Some points:
[-35.   9.  42. -42. -16.  55.  41. -45.  24.  17.  26. -24. -22. -29.
  49.   6.  -9.  50.  43.  31.  33.   4. -21. -19.  39.  22.  40.   8.
  -3.  53. -52.  47.]
[ 31.  16.  35. -29.  19. -44.  -9.  21.  44.  -9. -47.  -2. -11.  27.
  41.  13. -11. -14. -35.  23.  40.  -5. -17.  -2. -27. -34.  -3.  -9.
  31.  28. -34.   0.]
[-33.  -8.  27.   6. -18. -43.  33.  37. -46.  28.   4.  19. -37.  22.
 -13. -28.  59.  30. -40. -50. -46. -31. -19.  18. -37.  14.  -3.  58.
   4. -12.   1.  44.]
[ 49.   8. -51. -24.  56.  -6.  48.  10. -47. -31. -38.   9.  29. -32.
  -8.  15. -19. -37. -23.  36.  45. -20.  13.  47. -48. -36. -16.  12.
 -30.   3. -48. -26.]
[ 11.  41. -48. -26. -43. -41.  18. -45.  24.  -6. -28.  -5. -31.  13.
  44.  17. -16.  54.  -8.  25.  13. -11. -13. -22.  -3. -25. -31. -33.
  48.  46.  22.  44.]
[  0. -12. -22.  56. -13. -38. -36.   1.  38.  29. -28. -10.  51. -32.
 -43.   7. -22.  34.  39.  -9. -23.  -4. -24. -28. -20.  45.  12. -23.
  25.  53. -20. -10.]
[ 16.   1.   0. -13. -21.  18.  32. -15. -47.   7. -53.  33. -37. -26.
 -18.  13. -18.  26.  49. -30.  48.  -6. -20.  42.  16. -20.  39.  -3.
  13.   4.  -5. -46.]
[ 34.   9.  33.  32. -34. -39.  36.  -2. -25.  30.  32. -62. -43. -29.
 -40.   7. -22. -18.   5. -15. -17.  33. -27.  43.   7.  19. -47.  12.
 -21. -32. -10. -25.]
[-11.  20.   0.  33.  42.  17. -11.  -2.  45. -15.  24.  25. -21.  16.
  45.  -6.  -6. -37.  45.  15. -43.  -4. -15.  48.  39.  10.  32. -35.
 -47. -36.  17. -38.]
[-17. -17.  43. -10. -16.  43. -40.  48.  21.  16.  15.  33. -25. -42.
   2.  21.  -6.   8.  13.  -5.   7.  -5.   4. -44. -24. -32.  53.  14.
 -50. -22.  -7.  11.]
[-46.  47.  37. -32. -38.  34.  13. -10.  50.  31. -40.   2. -15.  -3.
   7. -12.  37.  41.  17.  39.  33.  32. -23.   6.  14.  36.  27.  16.
 -17. -13. -51.   9.]
[  0. -45.  23.  24.  52.  55.   4. -53.  48.  -5.  38.  -3. -16.  40.
   8.  14.   9. -17.  34. -14. -18. -18. -16.  48.  42. -33. -45.   2.
  43.  -7.  40. -41.]
[-42. -24.   2.  58. -30. -42.  39. -22. -12. -41.  24. -26.  35. -32.
  -7.  -2.  39.  55. -21. -53.  39.  14. -19. -10.  43.  27.  42.  23.
 -46.  11. -14.  10.]
[ 50.  20. -45. -15. -32.  16. -21.  48.  12.  34.  30.  24.  42.  10.
 -44.   8. -20.  11. -44. -47.  -3.  10.  -4. -38.  22. -11.  42.  43.
   4. -37.  15.   4.]
[  6.  52.  18.  -3.  -6.  -5. -52.  -8. -38.  19.   8.  30.   8. -38.
 -36.  14. -18.  14. -20.  30. -11.  -5.  27. -41.  -1.  22. -47.  26.
 -26. -29. -28.  27.]
[  3. -22.  11. -39. -28.  54. -46.  14.  15. -22.  -4.   2.   1. -28.
  27. -15.   7.  16.  23.  29. -30. -30.  13. -36.  40.  -4. -50.  28.
 -54.  11. -13.  23.]
[-22. -13.  31. -36. -26. -24. -49.  19. -21.  29.  37.  15.   8. -38.
 -40.  13.   7.  22.   7.  31.  -7. -40.  -9. -39.   1. -27.  13.  43.
 -24.  -8.  38. -24.]
[-44. -35.  27. -38.  39.  44.  28.  28.  -6.   5.  34.  22.  34.   3.
 -54. -16.  53. -34.  27. -14. -45. -49.  -9. -23.  32.   9.  16.   4.
  33.  45.  33. -37.]
[ 45. -14.  38.  22. -36. -16.  44.  50. -36.  38.  41. -54.  33. -22.
 -39.  13.  20. -23.  12.  24.  -6.  13.  -7.  56.  41.  16. -37. -42.
 -30. -22.  13.  31.]
[  9.  31. -12. -35.  18. -24.  10.  -7.  48. -26. -49.   6. -28.  37.
  30.  18. -11.   6. -35.   7.  49.   2. -26. -14. -42. -38. -12. -16.
  25.   9. -36.  45.]
[ 35. -32. -45.  14. -40.  31. -21. -12. -39.  29. -41.  24.  36.  25.
 -33.  21.  -3. -30. -47. -52.  -3.  25.   7. -31.  50.  22.  34.  51.
  42. -15.  15.  45.]
[-42.  38. -49. -20.  43.  14. -25.  46.  11. -33.  38. -32.   9.  19.
  25.   5. -10. -34.  14.  -4. -37. -13.  37.  49.  33. -40.  28. -39.
  48. -13. -60. -13.]
[-16. -37.  39. -28. -45. -27. -50.   5. -13. -55. -55. -46. -25.  48.
  22. -67.  64. -34. -37.  26.  37.  18.  34.  31. -41.  52.  12. -11.
 -45.  49.  11. -53.]
[  2.  -8. -37. -16. -34.  39.  52. -20. -39.  20. -32.  27.   5. -10.
 -22.   8. -23.  46.  -3. -51.   4.  12. -11. -29.  28. -36.  37. -20.
  47. -30.  28.  -7.]
[ 46.  16. -53. -35.   9.  -1.  45. -31. -23. -13. -53.   7. -23. -40.
 -25.  -5. -19. -26. -39. -21.  30. -10. -29.  23. -39. -23.  -1.  13.
 -51.  -9. -43. -47.]
[-28. -32.  -6.  19.  13.  12.  46.  51. -14. -44.  35.  -7. -23.  40.
  -8.   9. -10.  39. -44. -13. -41. -51. -20.  20. -11. -14. -51.  46.
   1. -21.  44.  11.]
[-42. -28. -26.  55.  42.  22. -31. -42. -47.  21.  30.  38.  13. -17.
 -41.  14. -18. -27. -24.  38.  32. -60.  54.   6. -33.  54. -48.  -8.
 -11. -29. -43. -47.]
[-21. -31. -28.  56. -37. -38.  29.  19.  -6.  15.   0.  23.  -3. -42.
  23.  19.  41.  52. -43.   2. -28.  30. -17. -29.  32.  27.  44. -29.
  26.  17.  40.  38.]
[-29.  -4.  39. -19.  22. -29. -37. -11.   3. -29. -53. -34.   8.  37.
  33. -79.  21. -29. -27.  40.   6.  13.  72. -44. -49. -42. -39. -26.
  51. -41.  44. -15.]
[-22. -22.  -9.   4.  -8. -17. -26. -37. -45. -11. -22. -47. -19. -18.
   6.  12. -15. -31.  22. -33.  -8.  26.   1.  49. -46. -42. -51. -37.
 -21. -26.  41. -15.]
[ 35. -25. -48.   0. -36.  43.  21. -41. -45.  35. -46.  37.  28.  41.
 -29.  13. -22.  63.  43. -30.  39.  20.  13.   2.  39. -28.  42. -30.
 -29. -24.  34. -25.]
[ 24.  23.  -1. -29.  54.  -5. -47. -23.  36.  17. -44.  23. -31.  27.
  32.  11. -15. -19. -45.  15.  48.   6. -17. -10.  33. -32.  -3. -43.
  -6.  21.  -2.  19.]
[-45.  59. -12.  -3.  37.  32. -25.  -9.  -9. -21.  31. -14. -30.  18.
  34. -29. -10. -27.  21. -12. -42.   6.  21.  41.  47. -23.  49. -40.
   2.  -5. -19. -41.]
[ 45.  56.   1.  29.  36. -38.  45. -19.   7.  36.  13.  30.  45.  17.
  39. -24. -27. -42.  -7.   7.  38.  -5.   2. -27.  28.  47. -13.  -4.
 -49.  67.  48.  26.]
[ 46.  48.  35. -35.  22. -11.  46. -34.  40. -42. -47.  30.  23.  31.
  50.  21.   2.  33. -12.  -3.  15.  23.  -5. -35. -54.   2. -24.   0.
  27.  -2. -56. -27.]
[-38. -11.  -7. -16.  35.  36.   1. -13.  36. -38.  28.  10.  -4.  31.
  47. -31. -24. -33.  42.  20. -43. -23. -19.  43.  44. -26.  30. -30.
  13. -37.  -1. -39.]
[ 27. -25.  -2.  21. -38. -21.  12. -14. -37. -36.   4. -43. -38. -14.
 -38.   8. -24. -26.  25. -34. -26.  27.  37.  41. -53. -20. -26.   4.
 -34. -26.  42. -31.]
[  3.  36. -17. -33. -42.  38. -17. -31.  16.  -1.  -8.  19. -29. -14.
  27.  13.  -9.  50.  49.  34.   6.  12.  -8. -21.  47.  15. -47.  53.
  36.  41.  21.  49.]
[ 28. -37.  42.  35. -14.  42.  44.  26. -39. -35.  36. -34.  53.  56.
 -40. -29.  57.  -4. -24.  37. -26. -39.  47.  47. -53.  38.  48.   2.
  10.  66. -43.  35.]
[ 11.  19. -44.  35. -41.  12. -49.  44. -18.  24.  45.  23. -14.  19.
 -32.  -5. -16.  -9. -42. -54.  38.  -5. -20. -22. -48.  22.  41.  35.
  44. -11.  38.  -5.]
[ -4. -33. -10.  12. -24. -23.  29. -41. -31.  16.   6. -46. -37. -24.
 -46.  19.  -3. -27.  31. -31.  -4.  27.  47.  38. -40. -12. -41. -10.
 -33. -28.  23. -24.]
[ 14.  14.  13.  26. -10.  38. -49.   5. -24.  14.  27.   7.  54. -29.
 -41.   6.  15.  13.   2.  42.  38. -37.   9. -32. -35. -44. -40.  47.
 -27. -36. -15.  14.]
There is one direction along which these points spread out most. Take the direction at right angles to it along which they spread out most. Go by this last direction. For each point below, how far along it does it lie, from 0 to 99? 50 is the average, and the first point above lies past it. One standard deviation of the points above along it is 16.
[-14.   2.  14.   3.  34.  42. -43. -39.  31.  -8.  36. -24. -26.  34.
  50. -13.   7. -36.  45. -39. -28.  11. -11.  41.  37.   1.  44. -30.
  28. -30.  36. -40.] 30
[ 44. -29.  42.  46. -25. -40.  42.  40. -36.  35.  41. -57. -13. -35.
 -43.   3.  26. -29.  54. -10. -14.   1. -26.   5.  38.  52. -47. -26.
 -43. -21. -38.  38.] 43
[ 24. -11. -38.  50.  41.  -7. -42.  44.   6.  37.  42.  31.  50.  -5.
   2.  -7. -16. -21.  39. -57.  19.  39. -25. -41. -54.  12.  45.  18.
  29.  14.  26. -16.] 58
[-35.   3.  42. -33.  30. -31. -38.  37.  38. -19. -44.   3. -32.  39.
  38.  16. -21. -18. -35.  32.  28.  16. -16. -22. -23. -38. -32. -20.
  13.  61.  32. -38.] 44
[ 45.  34.  36. -36. -17.  27. -40.  -1.   4.  -6. -11.   3.  -3. -31.
  37.   2.  -1.  54.  43.  33.  -7.  22.  -5. -32.  41. -40.  -4.  58.
  19.  -5. -23.  48.] 71
[ 50.  40.  -8.  50.   1. -35. -19. -30.  51.  17. -56. -17.  52. -37.
 -40. -10. -20. -22.  28.   7. -56. -34. -25. -39. -34.  51.  -9. -36.
  44.  50.   8.  33.] 60
[-39. -42.  12. -16.  56. -40. -21. -40.  25. -60.  25.  -1.  24. -35.
  -7. -18.  16. -37. -27.  16.   6.  33.  70.   3.   4.  57.  -4. -11.
  43. -38.  27.  45.] 37
[-45. -38. -22.  -8. -28. -40.  40. -29.  41.  -8.  35.  21.  27. -24.
 -33. -11.   5.  23. -50. -23. -45.  -8.   1. -20. -51.  15. -12.  15.
 -40.  51.   0.  38.] 58
[  3.  -9.  24. -27.  12. -36.  -1.  33.  43.   2. -37.  22. -22.  43.
  41.   8.   5. -28. -24.  38.  32.  19.  -9. -22.   9. -41. -44.  -4.
  19.  24. -18. -21.] 49
[-40.  37. -46. -16.  44.  20. -12.  49.  25. -26.  35.  -5.  -3.  21.
  38.   9.   0. -34.  28.  -4. -45. -20.  50.  22.  32. -11.  35. -32.
  11. -24. -55. -42.] 30
[-48. -42. -46.  16.  24. -34.  41.  40. -44.  17.  -8.   6.   5.  40.
  24.  13. -10.  51. -35.  15. -34.  30. -27.   4. -34.  58.   5.  24.
 -52. -17.  30.  45.] 56
